In the rows, zero is written as 100.
First come named turns, each shown by rows before and after it. For each pair of rows after them, which turns, in which order, take the first row to the second? The first pair is done for you.
k_231:
[ 74, 106, 144, 103,  96, 127,  93,  89, 114,  97, 111, 130,  88,  84, 101,
  82, 103,  77] |-> [106,  81, 117, 115, 151, 120, 104,  76,  92,  79, 118, 102, 134,  85,  95,
 109,  76,  90]
[162, 137,  93, 175,  90, 102,  74,  61,  62, 115, 115, 104, 156,  79, 161,
 102, 108,  28] |-> [184,  63,  46,  69, 108,  60,  99, 128,  40,  91, 137, 107, 144,  77,  94,
 152, 105, 137]
[ 98, 108, 111,  80,  70, 117,  73, 109, 111, 105, 107, 123,  91,  97,  71,
 114, 123, 105] |-> [113, 115, 107, 125,  96, 127,  73,  81,  92, 107, 110, 103, 111,  97,  99,
 106, 104,  69]
[133,  99, 110, 114, 103,  79,  96, 114,  87, 108,  92,  99, 100, 119,  86,
 113,  82,  77] |-> [123,  90, 101,  89,  87,  79, 102, 132,  92, 102,  91, 111,  83, 125,  85,
 108,  99,  92]
k_116:
[ 94,  99,  87, 128, 119, 105, 112,  43, 120,  70, 125,  66, 122,  55,  92,
 111, 122, 106] |-> [107,  76,  74,  61, 118,  60, 105, 108, 100,  65, 118,  84, 111,  82,  68,
 134, 109, 143]
[ 56,  81, 124,  84,  43, 130, 101, 116, 121, 113, 103, 142,  71,  56,  74,
 106, 149, 118] |-> [ 56, 100, 133,  76,  69, 138, 101, 125, 137, 119,  80, 134,  66,  76,  88,
 106, 132, 142]
[105,  97,  65,  33, 102,  69, 114, 131,  83,  77, 104, 114, 105,  92,  71,
 141, 107, 145] |-> [ 71, 161,  98,  99, 112, 129, 123,  58, 118,  81,  93,  84, 114,  64, 123,
 111, 104, 125]
[ 81, 104,  95,  74,  83,  96, 123,  99, 104, 105,  88, 104, 103, 100, 124,
 107,  92, 121] |-> [ 78, 116,  97,  98,  76,  96, 102,  80, 108,  97, 106, 106, 107,  89, 130,
 101, 111, 100]
k_229:
[ 77, 109,  99,  99,  80, 124, 122, 126, 128, 121, 117, 130, 111,  90, 134,
 116, 106,  72] |-> [ 86,  98,  86,  90,  88, 113, 122, 136, 114, 125, 111, 130, 121,  87, 130,
 130,  98,  73]
[114, 108, 106, 111, 115,  88, 119, 114,  56,  99, 106,  92, 121, 120, 101,
 135,  97,  79] |-> [116, 106, 119,  95, 115, 102, 118, 120,  76, 100,  89,  84, 100, 136,  82,
 126,  86,  98]
[112, 132, 105, 167, 155,  99,  83, 110, 114,  92,  87,  79,  98, 114, 151,
  80,  86,  51] |-> [115, 128,  99, 155, 161,  88,  87, 114,  92,  93,  84,  87, 105, 120, 152,
  93,  76,  50]
Pairs:
Each pair is 2 to 4 turns apart.
[111, 131, 116, 144, 104, 139,  67,  73,  91,  72,  71,  69, 103, 123, 162,
  77, 121,  53] |-> [139,  87,  72,  90, 101,  72,  68, 140,  48,  73,  84, 102, 111, 130, 151,
 134, 105,  80] -> k_229, k_116
[ 86, 130,  61,  58,  42,  69, 121, 154,  83, 128, 111, 146, 104, 101, 122,
 123, 113,  78] |-> [127,  99,  73,  58, 113,  73, 126, 171,  79, 117,  65,  96, 108, 147,  88,
 125,  55, 121] -> k_231, k_231, k_229
[ 72, 123, 124, 104,  64, 135,  91,  80, 130, 102, 116, 103,  54,  88,  76,
  53, 137,  98] |-> [ 54, 137, 114,  63,  68, 111, 115, 125, 114, 119,  95, 137,  64, 105, 118,
  95, 129, 116] -> k_229, k_231, k_116, k_231
[ 80, 104, 101,  62, 111,  73, 116, 106, 111, 107, 115, 104,  92,  70, 116,
  99, 121, 145] |-> [123,  80,  80, 117, 121,  58,  96, 111,  73, 106, 128, 102, 119,  82, 114,
 113, 109,  86] -> k_231, k_116, k_231, k_231
[116,  57,  83, 158, 138,  79,  58,  94,  50, 104, 120, 118, 105,  81, 131,
 100, 114,  33] |-> [102, 102,  99, 171, 157, 125,  81,  71,  83, 115,  87,  98, 103,  93, 160,
  83, 106,  52] -> k_116, k_116
[131, 101,  90, 113,  92,  86,  91, 115,  63, 111,  90, 121, 126, 113, 115,
 106, 107,  53] |-> [109, 114,  95, 130, 100, 115, 102,  61,  81,  96, 110,  92, 144,  86, 123,
  97, 116,  71] -> k_231, k_116, k_231, k_116
[ 83,  76, 123, 130,  89,  95,  76,  58, 114,  93, 118,  70,  85,  91,  67,
  69, 108,  88] |-> [ 91,  69, 129, 101,  73,  85,  69, 111,  98, 103,  82,  98,  62, 113,  60,
  66,  97,  90] -> k_116, k_231, k_116
[107, 101,  81,  91,  96,  87, 167,  89,  85,  69, 112,  47, 115,  98,  61,
 122,  99, 143] |-> [125,  71,  99,  88,  65,  79, 128, 119,  70,  81,  95,  70,  83, 124,  28,
 105,  95, 108] -> k_231, k_231, k_116, k_229
[105, 100,  86,  37, 109,  86, 149, 125,  91, 100,  82, 104, 117, 118, 104,
 132, 117, 127] |-> [ 97, 137, 145,  98,  92, 141, 132,  87, 123, 118,  53,  86,  91, 132, 116,
  69, 112,  75] -> k_229, k_231
[ 76, 104, 101, 128,  63,  98,  95,  79,  97,  60, 128, 113,  95,  93, 110,
  92, 147,  80] |-> [ 67, 137, 108, 128,  88, 123, 109,  75, 113,  71, 104, 100,  87, 108, 133,
  84, 142, 100] -> k_116, k_116
